Each named turn below is shown by a few rows before and after it. Which turns, in which order, take the first row of each later pair to the second? The first pair is answered.
vives (before -> after):
[-0.53 -2.51 -5.28 -1.32  4.11 -0.65  2.72  1.57  1.03]  ->  [ 0.68 -4.32 -2.54 -0.76  4.99 -1.49  2.11  2.28  1.12]
[-0.40 -1.16 -0.21  0.62  2.01 -0.10  1.17 -0.99  1.24]  ->  [ 0.15 -0.74 -2.53 -0.54  0.41 -0.85  1.01 -0.56  0.02]
[ 0.89 -1.91 -2.28 -0.16  1.74 -0.49  0.19 -1.77  0.11]  ->  [ 1.04 -2.25 -1.61 -0.23  1.92 -0.64 -0.09 -1.30 -0.06]
[-2.34 -0.14 -1.06 -0.95  0.70  0.08  3.06  1.93  1.37]  ->  [-1.09 -0.96  0.15 -1.04  0.39 -1.03  3.01  2.90  0.87]
vive (before -> after):
[-0.19  1.01  0.44 -1.55 -2.96 -0.57 -0.23  2.34 -1.07]  ->  [ 0.33  0.38  0.67 -1.83 -4.05 -0.14  0.04  0.84 -0.04]
[ 2.34 -0.14  1.36 -0.69 -2.21  0.03 -3.83 -1.76 -0.14]  ->  [ 1.67 -0.78  1.74 -0.20 -1.93  0.74 -2.96 -3.28  1.24]
[ 2.35 -4.91 -3.92 -0.88  7.18 -1.80  0.97 -1.04  1.62]  ->  [ 2.38 -3.73 -4.34 -1.25  7.35 -2.78  0.06  1.15  0.10]
zopes (before -> after):
[-0.23 -0.30  1.42  0.61 -1.42  0.51  0.64 -1.39  1.70]  ->  [-0.99 -0.58  0.20 -0.29 -1.12 -0.03  2.16  0.43  1.49]
[-0.50  4.37 -2.56 -0.12  1.08 -1.42 -0.55  2.27 -2.33]  ->  [ 0.77  4.03  0.30  1.95  0.76 -0.20 -3.30 -0.97 -2.32]
[ 1.63  0.83 -0.17 -0.51 -1.63 -0.33 -2.10 -1.10 -1.87]  ->  [ 1.85  0.55 -0.85 -1.60 -2.45 -0.91 -0.69 -0.15 -1.70]
[ 3.99 -2.04 -2.36 -1.92  2.46 -2.21 -3.18 -2.49 -0.43]  ->  [ 4.99 -2.56 -1.59 -2.60 -0.10 -1.70 -2.50 -3.24  0.49]
Now pairs of rows:
(2 to 4 turns a pair)
[ 1.83  1.23 -1.00 -1.31  1.82 -2.24 -1.12  1.58 -2.03]  ->  [ 3.01 -0.60  1.89 -0.55 -1.79 -0.66 -0.97 -2.58  0.61] : zopes, zopes, vive
[ 2.20 -1.32  2.08 -0.92 -1.68  0.25  0.12  0.97  0.80]  ->  [-1.02  1.61 -2.11 -0.01  0.64  1.19 -1.05 -1.47 -0.35] : zopes, zopes, zopes, vives
[ 0.13 -4.25 -2.46 -1.09 -1.01  0.64  3.12  3.08  2.16]  ->  [ 0.09 -2.08 -2.12  0.45 -3.34  3.45 -0.30 -3.59  1.93] : zopes, zopes, zopes, vives
[-0.37 -1.56  1.94  1.81  1.01 -0.04  2.25  4.92  0.66]  ->  [-3.45  1.47 -0.51  4.01  2.12  2.19 -0.36  0.20  0.42] : vives, zopes
[ 2.69  0.60 -0.36  2.75  0.33  1.43 -2.93 -5.15 -1.58]  ->  [ 3.58 -1.69  1.87  1.08 -3.68  1.94  0.34 -3.58  1.19] : vive, zopes, vives
[ 5.08  0.82  1.30 -2.02 -4.06  0.21  0.66 -0.82 -0.96]  ->  [-0.22  0.81  3.88  2.89  1.60  3.11  1.08 -2.59  1.86] : vives, vive
[ 2.14  1.15 -3.73 -2.11 -3.42 -0.20  0.68 -1.97 -0.45]  ->  [ 2.63 -2.93  4.28  1.82  1.60 -0.02  0.43 -1.75  1.44] : vives, vive
[-0.96 -1.93 -1.88 -1.25  2.45 -1.04  0.57 -1.91  2.65]  ->  [-0.42 -2.40 -0.42 -0.79  0.78 -0.28  0.12 -3.04  2.90] : zopes, zopes
[ 0.94  1.81 -5.20 -2.22  0.12 -0.68 -0.38  1.52 -1.87]  ->  [ 3.01  1.16 -0.55  0.29 -1.77  0.81 -3.60 -3.25 -1.74] : zopes, zopes
[ 1.08 -0.05  1.06  0.50  0.28  2.01 -1.22 -3.74  0.33]  ->  [-0.16  1.30 -2.41 -0.79  2.75  0.14 -0.88  0.91 -1.89] : zopes, zopes, zopes, vive
[ 1.33  1.63  0.70 -0.72 -4.47  0.12  0.21  1.21 -0.51]  ->  [ 0.91 -2.04  0.92 -0.76 -0.31 -0.98  2.74  3.33  1.41] : vive, vive, zopes, vives
[ 0.14  0.06 -1.76 -0.72  1.80 -1.41 -0.17  1.16 -2.07]  ->  [ 0.21 -1.44  0.26 -1.37 -0.79 -0.93  2.53  2.20 -0.45] : vives, zopes, zopes, zopes
[ 0.58 -4.68 -1.84 -0.69  2.64 -0.15  2.16 -2.19  3.05]  ->  [ 0.34 -1.84 -3.24 -1.39 -1.98  1.12  1.39 -4.42  2.55] : vive, zopes, zopes, vives
[-1.90 -1.07 -1.65 -1.42  0.59 -2.04  0.92  4.77 -0.13]  ->  [-2.14 -1.43  3.07  2.44  3.14 -0.14 -2.05  0.43  0.80] : vives, zopes
[-0.75 -0.85  0.91  0.18 -0.30  0.55  2.22  1.00  1.55]  ->  [ 0.07 -0.20  1.07  1.82  0.05  0.95 -1.44 -1.76 -0.12] : zopes, vives, zopes, zopes
[ 1.62  0.73 -2.22 -1.64 -0.29 -0.97 -2.00  1.52 -3.00]  ->  [ 0.41 -2.27  1.34  1.34  2.16  1.53 -0.59 -3.09  1.24] : vive, vive, vives, vive
[-2.14 -2.48  0.29  1.16  4.05 -1.69  0.70  0.81  0.47]  ->  [-0.10 -1.20  0.86  1.20 -2.00  0.05 -1.86 -5.00  0.71] : vives, zopes, zopes
[-1.12 -0.54 -3.93  0.30  4.21 -0.18  0.90  1.72 -1.05]  ->  [-1.01 -0.85 -4.43 -0.83  2.38 -0.31  2.54  3.22 -0.22] : zopes, zopes, zopes, zopes
[ 0.50  0.24 -0.39 -1.62 -1.08 -2.17 -0.06  5.31 -1.85]  ->  [ 2.78 -0.37  3.37 -0.13 -3.80 -0.81 -2.06  1.81 -1.07] : zopes, zopes, zopes
[ 3.53 -3.64 -1.29 -3.41 -0.64 -2.88  1.79  4.17 -0.14]  ->  [ 2.21 -4.44 -0.77  1.21  6.09 -1.11 -1.82 -1.74  0.23] : vive, vive, zopes, zopes
[-3.53  0.44 -0.05  1.76  3.19  1.23  0.34  0.64 -0.18]  ->  [ 0.54  0.27 -3.25 -2.51 -2.45 -0.85  0.28  2.30 -2.13] : vives, vive
[-1.86 -0.54 -1.66 -1.30  0.51  0.32  1.82  1.50  0.85]  ->  [ 1.82 -0.40  0.69 -0.44 -1.00  0.50 -2.27 -1.86 -0.89] : zopes, vives, zopes, zopes
[ 3.85 -2.48 -0.57  0.04  2.26 -1.14 -1.06 -4.09  0.54]  ->  [ 3.00 -2.76  1.46  0.81  1.20 -0.14 -0.03 -4.74  1.84] : vive, vive, zopes
